(in the rows, 128 means zero)
Each named turn below is shown by a few rows before and after it. Which turns, in which order, take the first row of each later pair to the second? The first pair is answered.
j836 (before -> after):
[139 130 134  98 144 162 145 116 133 100 126 138 161 130 131 145 135 114
 151 133 153 126 130 108 146 114 147 138 137 150 111 117 116 144 103  94
 143 142 116 132 132 125 127 157 151 126 128] -> [138 132 129  96 147 161 147 118 130  98 126 122 159 131 122 146 142 106
 151 125 145 130 123 102 143 115 139 142 139 152 107 120 118 142 101  93
 145 143 114 135 132 122 132 153 145 126 129]
[137 165 100 187 137 122 162 177  99 173 133  77 163 118 106 100 160 125
  91 108 108 122 133 110 157 120 114  93 146  96 143 138 137 105 167 179
 136 106 113 129 145 151 101 124 150 149 142] -> [128 140 117 178 127 119 153 166 112 185 113 140 171 108 152 110 135 148
 102 126 119  92 143 124 161 125 143  87 136  96 170 133 137 116 178 176
 119 102 117 118 161 138  77 146 181 146 145]
[111 165 160 155 123 114 114  97 140 128  87 177 147 130 172 111 121 139
 156 144 170 127 133 136 149 135 183 126 121 147 137 104 105 123 180 155
  90 105 139 111 140 150 107 117 134 125 163] -> [132 137 166 106 128 101  99 123 125 144  73  84 129 158 136 125 175  65
 143  96  98 105  80 125 108 137 132 142 149 126 149 166 132 128 115 132
  81 122  97 133 131 130 118 112 121 127 130]
[140 171  93 164 156 152  94 161 172 138 167  82 100 130 114 121  66 127
  82 103 135 157 137 121 143 126 130 141 152  94 116 115  69 101 154 104
 141  91 132 111 114 137 138  86  84 139 124] -> [135 123 132 133 133 146  74 147 187 166 118 159 106 122 180 142  37 138
  93 118 133 103 137 148 137 138 173 136 141  86 161 123  84 127 144  95
 109  96 127  95 143 108 107 125 137 132 121]
j448 (before -> after):
[147  95 135 133  88 110  89 151 135 146 115  76  69 144 116 150 150 143
 154 110  90 103 157 160 137 116 115 106 170 111 179 144 173 129 149 135
 110 111 135 109 124 175 196 127  98 125 132] -> [150  74 153 102  83 120  92 139 146 140  88 128  89 133 161 167 144 148
 168 123 109  76 157 172 143 116 142 108 157 119 189 142 172 147 135 121
 107 114 134  96 133 161 172 162 140 118 131]
[ 99 140 113 116 103 148 143 154 160 142 150 114 125 163 147 152 137 109
 142 103 112 148 154 106 107 102 118 140 116 110 127 132 126 135 137 107
 132 119 117 128 149 132 152 116 107 141 125] -> [ 99 132 120 105 100 148 142 154 164 143 139 126 127 164 160 154 141 107
 145 106 112 135 148 107 103 101 123 140 112 108 134 136 127 141 133 101
 132 121 114 127 154 127 147 125 117 137 124]
[147 125 135 110 136 150  92 134 146 142 143 124 124 129 133 156 127 156
 121 147 117 136 126 141 126 134 107 101 142 127 132 126 132  88 154 158
 141 150 147 102 130  98 119 160 138 132  80] -> [143 124 136 111 134 152  92 131 148 141 145 127 128 126 136 154 124 159
 121 150 119 138 129 139 128 133 110 102 140 129 129 123 130  89 155 158
 142 147 149 101 131  98 116 156 138 133  83]
j495 (before -> after):
[112 156  91 135 155 132 148 123 131  62 147 130 139 124 117 132 137 143
 120 137 162 152 131 126 168 126 116 130 114 154  92 119 107 125 132 107
 166 136 137 118 122 128 117 135 131 127 148] -> [109 106 128 106 133 118 111 118 138 107 103 180 130 124 165 147 112 144
 125 140 139 101 120 148 148 135 137 123 115 134 148 139 134 147 120 105
 132 141 127 110 150 104  95 166 167 124 134]
[107 136 147 167 110 113 112 138 120 165 146 149 117 126 121 123 104 123
 111 117  94 126 135 168 135 122 117 109 125 105 121 126 106 115 171 149
 128 143 141 123 150 129 111 105 116 100 122] -> [106 138 142 169 112 117 114 139 119 162 153 138 115 127 112 120 105 122
 113 116  96 129 133 164 136 120 110 111 127 106 116 127 103 112 172 149
 134 142 141 129 144 132 115 101 109  99 124]
[116 149 122 138 135 125 124 140 133 113 141 119 137 131 103 123 156 133
 124 129 129 146 140 132 128 132 122 134 134 136 116 111 120 121 134 131
 140 130 134 131 126 136 142 117 110 130 126] -> [113 133 135 129 128 129 117 128 143 118 122 162 142 122 136 129 136 147
 129 143 135 126 148 142 135 135 145 132 126 137 131 107 121 130 140 131
 127 129 136 118 136 126 130 134 132 126 129]
Pairs:
Each pair is 2 to 3 turns apart.
[127 141 114 131 143 140 150 130 129  83 140 153 149 119 128 118 104 159
 131 139 161 139 117 123 148 115 148 111 120 154 110  97 114 119 159 134
 159 128 155 136 139 146 125 132 129 137 143] -> [138 143 108 121 149 137 149 142 114  82 152  88 140 138  95 116 138 128
 123 119 131 149  93 111 134 113 115 118 133 148 103 122 121 114 135 123
 162 132 139 154 127 142 142 118 108 139 133]
j836 j836
[128 178 103 165 145 143 168 140 124 105 168 116 131 117  96 112 134 130
 128 125 154 190 157 105 149 116 114 125 120 131  72  91 105 107 152 126
 158 117 150 137 119 153 141 105  87 127 141] -> [147 142 119 114 138 135 147 156 114 129 139  62 119 143  86 127 167  72
 123  89  92 157 107 104 109 121  82 137 139 108  96 151 132 122  93 105
 141 131 111 154 118 126 145 113  94 125 115]
j836 j836
[128 102 147 113 123 104  90 132 110 170 110 109 111 145 136 128 125 113
 127 117  77 108 116 143 104 143 126 137 140 105 167 138 131 133  99 132
 121 142 114 129 120 112 127 128 142 131 125] -> [131 129 128 131 133 109 104 139 104 157 135  70 108 149 104 120 140 108
 120 110  76 135 120 130 107 137 103 141 146 110 140 135 125 118 107 135
 137 139 115 137 109 127 141 105 117 134 130]
j836 j836 j836
[119 118 146  98  97 118 142 151 150 135 127 169 127 106 143 150 136 149
 131 139 141 126 142 152 128 151 161 116 118 124 129 138 163 159 132 153
 119 148 154 138 150 135 127 136 149 119 118] -> [125 111 147  85  96 112 140 155 146 140 122 139 122 115 132 153 151 124
 127 121 118 121 123 153 112 149 145 118 126 118 133 160 168 162 112 143
 119 150 138 148 149 125 133 131 144 116 110]
j836 j836 j836
[128 147 104 143 134 132 139 134 119 110 165 106 128 124 111 123 146 133
 130 124 134 151 118 123 130 122 107 136 138 126 108 115 114  99 139 128
 138 130 139 137 123 147 136 116 108 132 134] -> [118 115 133 139 118 117 107 129 130 151 135 163 118 122 155 128 107 153
 137 139 129 117 126 147 123 134 134 123 134 109 154 118 127 116 153 139
 109 125 141 128 142 129 114 130 137 134 131]
j495 j448 j495
[124  92 148  84 135 133  95 110 102 129  90 100 117 116 121 124 129 102
 123 120  95  80  84 129 132 138 110 143 151 110 134 121 162 135  93 106
  94 149  94 117 160 104 114 126 110 133  77] -> [105 112 141 128 132 141 106  90 118 123 104 178 131  90 151 112  81 164
 131 163 156 102 132 138 165 141 152 127 125 124 122  69 138 126 152 127
 102 138 129 100 170 123 104 125 115 131 102]
j836 j495
[142  86 144 131 141 117 113 172 126 157  65 158  88  63 132 126  69 128
 140 165  96  63 142 148 141 149 130 110 109 101 108 142 133 141 117 108
 103 128 168 110 139 148 114 141 131 100 114] -> [137 116 124 165 150 126 129 170 126 142  90 154  94  52 117 111  60 151
 140 177 123  98 162 139 161 146 131 107 104 111  84 114 115 124 143 121
 121 121 185 107 134 165 123 120 110 102 127]
j836 j836
[155 135 113  73 123 128 154 100 118  93 115 118 151 129 152 134 158 132
 109 105 149 120 121 157 125 124 137 156  83 216 118 136 103 185 114 100
 155 114 156 142 121 146 121 176 141  99 136] -> [162 135 111  68 121 121 143 109 112 106 116  80 141 138 134 131 174 111
 103  90 123 121 105 152 108 126 115 157  99 206 123 154 111 178 101  97
 150 116 146 155 118 144 131 166 127  98 125]
j495 j495
[125 111 124 125 129 117 114 127 121 130 107 117 115 131 135 137 137 105
 133 116  99 101 109 132 112 151 108 121 142 120 142 146 156 131 102 129
 119 138 117 136 143 114 116 131 149 133 133] -> [116 128 121 140 130 127 136 117 129 108 116 169 132 114 157 135 114 140
 140 144 143 113 136 137 136 150 137 115 123 138 126 108 134 130 130 136
 132 130 139 122 149 125 109 137 160 129 145]
j495 j836
[127  95 155 128 101 137 128 124 141 139  84 154 131 113 170 152 128 178
 155 130 135 126 134 133 107 128 160 140 146 126 155 120 136 119 158 148
  93 128 125 108 117 113  95 142 156 124 148] -> [126 133 132 160 114 147 147 127 135 120 116 133 133 108 144 134 129 196
 149 134 158 163 153 121 123 122 152 138 143 137 122  95 118  98 183 156
 116 123 137 113 103 134 113 117 127 130 163]
j836 j836
[152 121 190 148 127 106 146 128 111 147 148 138  77 136 113 147 161 109
 129  77 104 113 112 125 128 129  82 122 134 109 173 125 114 105 158 119
 164 136 153 140 103 146 125 142  89 122 164] -> [148 108 199 138 121 107 137 124 113 157 134 158  77 130 133 148 154 113
 134  81 107  98 114 131 131 130  94 119 130 109 185 126 120 114 154 117
 155 137 152 134 109 139 115 153 106 121 165]
j836 j836
[121 147 118 122 133 142 132 126 128 103 128 116 139 103 138 127 131 143
 115 113 149 138 118 127 144 116 133 127 118 162 124 105 118 113 125 141
 136 115 149 117 128 138 126 110 133 125 130] -> [127 144 121 112 137 140 128 133 126 109 126  91 137 112 126 128 146 124
 113 102 128 133 108 125 133 116 118 133 124 156 125 119 124 116 107 135
 136 118 138 124 120 134 130 109 125 125 123]
j836 j836
[ 90 159 136 166 114 123 144 168 131  91 151 101 118 153 113 133 150 124
 113 118 158 158 128 120 139 135 135  66 134 126  84  86 153 158 127 136
 123 115 137 163  90 110 142 101 108 163  88] -> [ 92 127 156 128 106 130 141 156 144  86 122 160 139 147 160 158 147 125
 124 127 169 123 121 132 142 137 166  68 119 132 103  87 154 181 104 114
 109 122 132 149 102  91 118 142 158 152  86]
j448 j448 j448
[115  71 166 153 164 120 103 132 127 127 127 114 140 125 183 139 104 121
 125 123 110  83 156 118 111 110 135 157  88 110 135 152 111 143 154 127
  73 137 126 113 136  92 120 110 108 145 117] -> [110  90 155 172 166 125 115 128 127 118 141 124 143 116 181 129  91 140
 129 135 134 102 173 111 123 111 141 152  79 119 123 128 102 135 176 135
  82 131 139 110 132 102 123 106  99 145 127]
j836 j836
[133 137 126 161 124  90  95 142 160 169 105 145 126 125 141 123 131 136
 100 134  90  90 117 149 146 132 140 117 120 119 163 133 142 119 136 140
 113 135 150 146 169 127 144 105  87 132 149] -> [132 163 105 179 136 102 118 142 159 139 130 136 135 118 123 115 137 144
  98 138 118 117 131 135 162 122 140 116 115 131 128 112 125 109 147 141
 135 133 162 145 156 142 151  91  71 134 163]
j836 j495
[112 144 129 126 139 158 136  86 163 130  90 216 128 121 158 151  97 189
 106 168 174 133 145 166 176 139 184  83  91 133 128 103 107 138 172 138
 100 106 144 140 125 123 108 115 142  94 153] -> [114 165 111 137 147 164 154  85 158 106 109 192 133 120 135 146 106 187
 101 169 188 153 150 155 180 131 175  84  89 144 106  94  98 129 181 137
 116 104 151 142 113 136 118 103 122  95 157]
j495 j495 j495
[178 132  85 131 140 145 142 135  76  65 174  80 127 117 119 117 154 100
 122 119 157 168 134 116 130 111 147 105 118 156  66 138  98 118 114 136
 142 132 124 147  91 168 147 130 111 111 135] -> [175  60 132  92 109 121  87 140  83 134 116 118 103 130 163 143 135  86
 125 113  98 102 111 145  91 128 159 100 129 120 142 186 140 144  90 133
  92 140 100 149 123 129 122 161 152 110 117]
j495 j495
[150 159  74 141 128 137 136 109 109 129 147  74  98 137 105 119 144 105
 129 115 121 142 137 139 103 121  87 111 140 118  97 113 128 126 139 127
 124 110 133 138 133 143 129  85  94 114 141] -> [156 151  77 112 132 148 147 107 108 104 139  72 115 137 116 129 165  89
 134 111 125 133 122 140 106 119  93 122 134 127  85 120 125 133 116 110
 129 116 127 135 130 136 122 104 109 107 138]
j495 j836 j495
